Some points:
[ -2 -33   3 -19 -16 -16  33 -22  62 -40 -27 -85  48   4  37   1  43  33
 -41  45  36   5  35  25  35  56  10  27  17  47 -10  36  -5  47 -14 -28
 -36  -1 -12 -34   6 -15 -11  38 -14  -6  -8 -13]
[-36 -25   8 -44  -4 -42 -32  25  -5  -9  14  46 -35 -23 -53 -29  35  -5
 -71 -28 -11   1  27   1  42  54  20 -12  63  31 -26 -28 -14 -63 -12   2
   8  31   4 -11  44  -3   7  14  36 -29 -40  26]
[  6 -41 -28  62 -25  18  13 -47 -20  -9 -23  28   4 -26  14  33 -62 -14
  29  18 -60 -49  -7   2  36  37  39   8  44  59  42 -20  17  -8  37  -8
  21  10  29 -18  -5 -20  -4   3  54 -59  25  -5]
[ -2  70  43  14   9  28  29 -28  16  51 -46 -23  34 -59 -20 -13  11  -6
 -22 -24 -28   9 -39 -56   4 -12 -12  29 -38 -47   0  13  45 -18 -24 -12
  -3 -50 -26   6  14 -71 -15   1 -23 -67   7  15]
[ 18   7  12  -3  16  27 -17  61   1  37  -1   1  48  26 -13  44  -3  11
  18  46  -6  29  22 -56   8  -1 -30 -43 -19   0 -15  55  32 -22  20  22
 -27  71  18  44 -29 -18  53  42 -12   2 -44 -50]
[ 74 -15  46  10  33  11   5 -19 -28 -40  59  22  -4 -29  15 -39 -26 -26
 -16  15  20 -51 -44 -11  14  38 -16 -11 -43 -35 -54 -28  16 -19  -8  12
 -70  14 -38  23 -14 -34 -30 -54  -5  -5  13 -26]
[  7  22 -25 -58   6 -45 -30  12  23   7  38  13  48  16  11 -38 -27 -37
  10  15  31  27 -13  -3 -16   2  -9 -68   5 -28  52 -21 -16  16  55 -18
   7  -3   7 -58 -15 -46  20  29 -22 -49 -15  33]
[-30   3 -44  35  51 -18 -56 -24 -10   7   6 -62  -2  -5  17 -17  34  14
  -4 -29  -1  13  63  -9  11  12  41 -38 -42 -33  42 -54  61 -26  -3  48
  -5 -19  42  24  32  52  44 -48  40  -3  -2 -29]
[-29 -11 -11   5   2  27   2  20 -21  26  34  49  63  21  43  24  41 -53
 -59  23 -24 -30  30   0 -32   5  -7  42 -27 -32   1  14 -55 -16   2 -33
 -13 -12  55   4 -56   0 -11 -16  41  19  36  44]
[-62  -4 -35  40  -1 -17 -23 -28 -30 -37  15  -4 -10   7 -11 -41  -7  43
 -20 -26 -23 -53 -38 -30   3 -35 -39 -16  34  10  28  62 -39  38   8  69
  32  57  13 -17 -23 -25 -21 -35 -54 -45  10 -33]
[-27  27 -77  12  33  26   1  55  -6  49 -28  -5  17 -48 -16 -37 -18  20
   6 -16 -32 -35 -18  22 -31  38  27 -29 -28   3 -52 -32  -9  14   8  40
 -25  10 -70 -23  10  19 -17  18  22  61  42  62]
[-16 -54 -33   9  73 -20 -18 -16  -2 -13 -23 -18  43   5 -14   2  30  44
  31 -32  45   9 -50 -44  -8 -41  55   2  57 -32 -23   1 -27 -22   8 -48
 -18 -28 -12  63  21  26  40  47 -35  25 -30  30]
[ 12  41  22  -8  24  52 -16 -28 -72  40 -20 -57 -44  22 -46  19 -21  15
   2  -7  48 -22 -12  25  -9   7  -3  12 -45  14  -3 -24 -69 -18 -32  -9
 -31 -10  -6 -44  20  16  26  29   8 -55 -32   4]
[ 45  26 -43 -17 -40 -28  28 -27 -23  51  20  -7 -43 -15  42  33  33  30
  23  -2  14  50  26  13  46 -24  57  25  33  25  10  18  21  -2 -10  16
 -77  17  23 -34 -36 -39 -13 -33 -35   3  10  39]
[-15  38 -26  48 -62  26   9  65  23  44  25  -7  29  63  24  35 -20 -11
 -38 -36  36  10 -67  16  26 -20 -26 -11  24  -1  -6  -8   8  29  36 -15
  -1  15 -13  67  47  21 -23  -5  29 -15  -7  14]
[  6  46  35  29  23  17 -37  51  11 -31 -54  22 -11 -29 -37 -30  -4 -56
 -13 -27  24 -53 -16  14  36 -16  26 -30  25  76 -10  33  -9   7   1 -21
 -13 -55  33  -8 -13   2  40 -36  10  32  29 -50]
[-12  53  -6 -60 -17 -41   4   7  -9 -61   7 -15 -58 -41 -10  86 -33  18
 -30  -1   5 -45 -29 -25 -13   0 -16  40 -23 -28  13  -4  16  48  61 -12
  15  18  26   7 -24   9  45  -6  13  35  13  19]
[-28  16 -18  73 -27 -35 -15 -12  17 -32 -70  71 -17  58 -24  28  20   5
  43  12  44  16  49  12   3  11  41 -25  -4 -84 -29  10 -16 -14  28 -15
 -24   3 -18 -24   6   5 -42  24 -16 -22 -26 -20]
[ 21 -42   0  23  11 -41  33  23 -19  41   2  36  -5  17 -15  -4  31  41
  -4  14  51  -6 -28   1 -27  41 -26  16 -22  -5  10   6  40  14 -55  33
  19 -27  81  10  15   6  23  43   5 -15  79   9]
[ 31 -24  11 -57  -7   5  40  65 -17   8 -20  12  45   8  16  47   7   4
  40  21  -4 -54  27 -44  10   8  36 -24  24 -16  62 -15 -39 -19 -28  64
   8 -37 -11   6  12  68 -56 -26  -4 -33  19 -28]
[ 27 -40 -31   2  43 -11  26  46  29  36 -13  25  -7   6   5 -20 -16  59
 -30 -35 -57   3  34 -11 -11 -46 -24  -3 -30 -24  44  -6 -19 -18  14 -66
 -29 -11 -30  -8  58 -49  -8  -8   5  12  -5 -77]
[ -7 -23 -20 -32   5   4 -22 -24   6   1  -9  37 -41 -35  70  31  37 -23
  27  12 -40  -4 -22  13 -38 -31 -67  -8 -20  21 -31 -16  40 -47 -41 -20
 -42 -16   1  13   4  82  -9  -7 -33 -59   5  -9]
[ 23  -2  64  39  44  -8 -21  22  10 -13 -28 -21 -29  42 -26 -19 -19 -36
 -44  11 -55  38 -44  17   0  -8  38  38  22  -1  86  -5  22  24 -39  10
 -37  29 -64  -4 -34  41  16  -2 -25 -12   5  40]
[ 11 -62 -37 -20 -49 -30 -34   0 -41 -18 -28 -36 -29 -25 -45 -28  19 -32
 -11  31 -27   3   4 -18  26 -72 -47  19 -32   5 -27  -9  15  70  43  34
 -16 -43  12  -7 -14   5 -27  14  14 -12 -56  -1]
[ 15   9  33 -22  73  26  15  14  58  25   5 -22 -18  21  28  18  15  12
  -1  27  28 -25 -13  -4   0 -70 -10  31  -3 -10 -56 -41  16 -11   6   6
  65  51  38 -56 -22  -6 -49 -28  59 -10  11  24]
[-59 -24  12 -18 -18 -45 -18 -32 -20 -20 -24 -44 -12 -19 -17 -18 -41 -18
  43  24  51  22  20  31 -24 -46 -39 -14  16   3  49  -2  14 -62 -40  19
 -48  26 -26  59  17 -36 -27  18  60  43  53  18]
[-17  -2  -3 -36  19 -20 -49 -19   9  57  24  -4 -50  25   3  -6  -2  -6
  61   1 -10 -13  46  22  29  53  24   2  32 -24  11  63  14  67 -26 -23
  30 -18 -50  31 -21 -34 -30 -16  20   4  11 -12]
[  8  -7 -40 -27 -12  87  -6 -37 -10 -22  10  42   7 -31  24  26  49 -56
  39  -5  40  14 -32  32  15  32 -10  38  37   6  53 -36  10  39 -34  50
  32  41   4 -31  -9 -32  -6   2   9  43 -41 -59]
[ 10  50  53   7 -41   5  48  21 -37 -32  12  -9   2 -35  77 -67 -20  -9
  36 -13 -29 -27  35  21  50 -17 -23  21  -3 -57 -21  -4 -19  -1 -24  -1
  28  27  26  10  16  48  61  48  24  29   9  36]
[  9  -2  10 -47 -48 -22 -23 -53  -2  -4 -59  16 -15  -6 -12 -30 -38 -16
 -42 -12 -38  19 -42 -31  -1  22  46 -29 -51  -4 -34 -31 -58   8 -42  18
  35  48  48  50 -10  34 -14  16  26  32  30 -44]
[ 18  71 -48   9  11 -58   1 -59   8  -9  20  44  48  29   4  26 -16  12
 -19  62  27  21  23  22  47   8 -38  44  14  47 -22  -7 -27 -10 -10   1
  62 -49 -62   7 -17  -7  11  12 -21  22 -25  -3]
[  8 -33   0 -23 -23 -27  73   9 -10  38 -46 -22 -37 -14 -11 -30  22 -46
 -33 -26  61  -2  25   1 -43  -3  10   9 -16  20  21  30  37 -15  51 -31
  55  52 -24  19 -10  15  40 -37 -44 -13 -33   4]
[ 28 -17  -7  11  -1  65  54 -54  44 -16  33  -2 -20  11 -40 -24 -13 -13
 -12 -32   9  40  -2 -41 -10 -12 -33 -14 -14 -21   1  70 -26   2  28 -13
  -7 -31 -50 -25 -11  51  42  22  80  20  61  24]
[  2  22   5  64  29  24  19  38  57 -16  41  16 -36 -48 -26  23  -2 -35
  -2  45 -20   6 -15 -16  19 -22  -3 -28 -50  25  32   6 -28   6   8   3
  46  27  22   9  42  -3  -9  38 -40  47 -14  44]
[ 63  44  43  34 -23  39 -41 -18  13 -31   2 -22 -28  -4  -2 -18 -32  21
 -46 -34   9   5  50 -38 -67  -2 -12 -33  66   2  10 -24   5 -14  13 -12
  11 -53  23  -2 -26 -24 -53  60 -17  26 -21   1]
[  4  38  51  46   9 -59  50   5 -39  14  40 -40  10  12  -5  24  48 -49
  25 -34 -39  23   2 -43 -49   6 -35 -12  37  22 -39 -47 -20  27 -13 -36
 -11   3 -12 -35  -8   5 -10  11 -23  46  12 -50]
[ 10  -2  -9  10  17  31  33  44 -26 -48 -45 -31 -43  12  -2  -4  42  19
  37  30 -32  53   2  73  16  52 -15  -7  11 -28 -27 -20 -36 -50   4   4
  13 -37   8  20 -43 -54 -10 -45  -3 -31  15  -2]
[-31 -12   6 -22  18  -6 -38 -14 -54 -22 -37  -3  -4  -4  40 -28 -43   7
   1  15   7  23 -27 -13  -8  40  11  39  17  32  23  75  44  -2  44  -4
  -1 -16  16 -40  59  12 -52 -38 -11  33 -12 -17]
[-48   2  62  -2 -40 -19 -16  12  37  17  65  11  27 -18  -5  18  11  57
  33 -18  25  35 -10  60  32   6  26  17 -53  32  12   5 -28 -39  61 -10
  12 -38 -16 -20 -50  31 -35  13 -17  11 -15 -48]
[ 38 -19  11 -24 -62  29 -65 -36  -9 -12  -9   3  29  57  21  31  72  37
  34  26 -23 -30 -14 -16  -4 -19 -26 -41 -30   0 -14 -25   3   1  -3 -36
  33  32 -18 -14  15 -15  29 -27 -12  51  52  47]
[-43 -22 -35   9 -37  40 -18  47 -16 -34  54  24  -1 -41 -22 -21 -59  38
  22  47  45  67  37 -31  10  11  39   9  12  12 -23 -45  -6  13 -58 -60
  27   6  -8 -17 -25   9   0 -41 -21 -33  20 -19]
[-43 -55   4  27 -43 -21  -2  17  44   8  11  -3  21  19  21  34 -59   0
  -8 -33 -23 -34 -41  10 -41 -20  12 -22  -2 -34 -37  15  -6 -40 -64   5
  17 -47 -23 -64 -10 -49  65  -1   0  45 -66   0]
[-24  22 -32 -51   4  14  46 -37  51  24  49 -25   1  83 -24 -52 -15 -35
  10   4 -46 -21  -5  -5 -23  -6  13  25   4   8 -19  15  29 -15  40  30
 -44 -15  41  37  45  16  30  -7 -53  -6  -8   0]
[-34 -18  80 -14  37  50  45  -4 -17   8  -9  69   7  21  41   1  27  63
   2  -8  -2  -7  32  22 -34 -13  16  -9   5  42  -4 -17  32  67  -5  54
 -18 -19 -20  58  23 -15  19 -26  14 -22 -47  24]
[ 68 -16  -8 -17   8 -23  -9 -23  24 -22  33 -22  71 -31 -57  29 -29 -22
  -6 -65 -24  20  42  91 -30  -6 -22  34  -5   0 -22  41  32  35   7  -8
  22  48  38  25  19  19 -28  -2 -26 -38 -20  39]
There is one direction along which these points spread out most. Take the direction at right angles to it along which they spread out most. Go by this last direction. How far along it is each point below, from 0 to 99? 50 is the average, and the first point above lies past it. One standard deviation of the points above along it is 16.
[ -7 -23 -20 -32   5   4 -22 -24   6   1  -9  37 -41 -35  70  31  37 -23
  27  12 -40  -4 -22  13 -38 -31 -67  -8 -20  21 -31 -16  40 -47 -41 -20
 -42 -16   1  13   4  82  -9  -7 -33 -59   5  -9] 28
[ 63  44  43  34 -23  39 -41 -18  13 -31   2 -22 -28  -4  -2 -18 -32  21
 -46 -34   9   5  50 -38 -67  -2 -12 -33  66   2  10 -24   5 -14  13 -12
  11 -53  23  -2 -26 -24 -53  60 -17  26 -21   1] 64
[ -2 -33   3 -19 -16 -16  33 -22  62 -40 -27 -85  48   4  37   1  43  33
 -41  45  36   5  35  25  35  56  10  27  17  47 -10  36  -5  47 -14 -28
 -36  -1 -12 -34   6 -15 -11  38 -14  -6  -8 -13] 74
[ 23  -2  64  39  44  -8 -21  22  10 -13 -28 -21 -29  42 -26 -19 -19 -36
 -44  11 -55  38 -44  17   0  -8  38  38  22  -1  86  -5  22  24 -39  10
 -37  29 -64  -4 -34  41  16  -2 -25 -12   5  40] 49
[-59 -24  12 -18 -18 -45 -18 -32 -20 -20 -24 -44 -12 -19 -17 -18 -41 -18
  43  24  51  22  20  31 -24 -46 -39 -14  16   3  49  -2  14 -62 -40  19
 -48  26 -26  59  17 -36 -27  18  60  43  53  18] 38
[-34 -18  80 -14  37  50  45  -4 -17   8  -9  69   7  21  41   1  27  63
   2  -8  -2  -7  32  22 -34 -13  16  -9   5  42  -4 -17  32  67  -5  54
 -18 -19 -20  58  23 -15  19 -26  14 -22 -47  24] 40
[  7  22 -25 -58   6 -45 -30  12  23   7  38  13  48  16  11 -38 -27 -37
  10  15  31  27 -13  -3 -16   2  -9 -68   5 -28  52 -21 -16  16  55 -18
   7  -3   7 -58 -15 -46  20  29 -22 -49 -15  33] 76
[ 31 -24  11 -57  -7   5  40  65 -17   8 -20  12  45   8  16  47   7   4
  40  21  -4 -54  27 -44  10   8  36 -24  24 -16  62 -15 -39 -19 -28  64
   8 -37 -11   6  12  68 -56 -26  -4 -33  19 -28] 27
[-30   3 -44  35  51 -18 -56 -24 -10   7   6 -62  -2  -5  17 -17  34  14
  -4 -29  -1  13  63  -9  11  12  41 -38 -42 -33  42 -54  61 -26  -3  48
  -5 -19  42  24  32  52  44 -48  40  -3  -2 -29] 31
[-29 -11 -11   5   2  27   2  20 -21  26  34  49  63  21  43  24  41 -53
 -59  23 -24 -30  30   0 -32   5  -7  42 -27 -32   1  14 -55 -16   2 -33
 -13 -12  55   4 -56   0 -11 -16  41  19  36  44] 40
[ 27 -40 -31   2  43 -11  26  46  29  36 -13  25  -7   6   5 -20 -16  59
 -30 -35 -57   3  34 -11 -11 -46 -24  -3 -30 -24  44  -6 -19 -18  14 -66
 -29 -11 -30  -8  58 -49  -8  -8   5  12  -5 -77] 66
[ 68 -16  -8 -17   8 -23  -9 -23  24 -22  33 -22  71 -31 -57  29 -29 -22
  -6 -65 -24  20  42  91 -30  -6 -22  34  -5   0 -22  41  32  35   7  -8
  22  48  38  25  19  19 -28  -2 -26 -38 -20  39] 69
[  2  22   5  64  29  24  19  38  57 -16  41  16 -36 -48 -26  23  -2 -35
  -2  45 -20   6 -15 -16  19 -22  -3 -28 -50  25  32   6 -28   6   8   3
  46  27  22   9  42  -3  -9  38 -40  47 -14  44] 56
[  8 -33   0 -23 -23 -27  73   9 -10  38 -46 -22 -37 -14 -11 -30  22 -46
 -33 -26  61  -2  25   1 -43  -3  10   9 -16  20  21  30  37 -15  51 -31
  55  52 -24  19 -10  15  40 -37 -44 -13 -33   4] 63
[  4  38  51  46   9 -59  50   5 -39  14  40 -40  10  12  -5  24  48 -49
  25 -34 -39  23   2 -43 -49   6 -35 -12  37  22 -39 -47 -20  27 -13 -36
 -11   3 -12 -35  -8   5 -10  11 -23  46  12 -50] 59
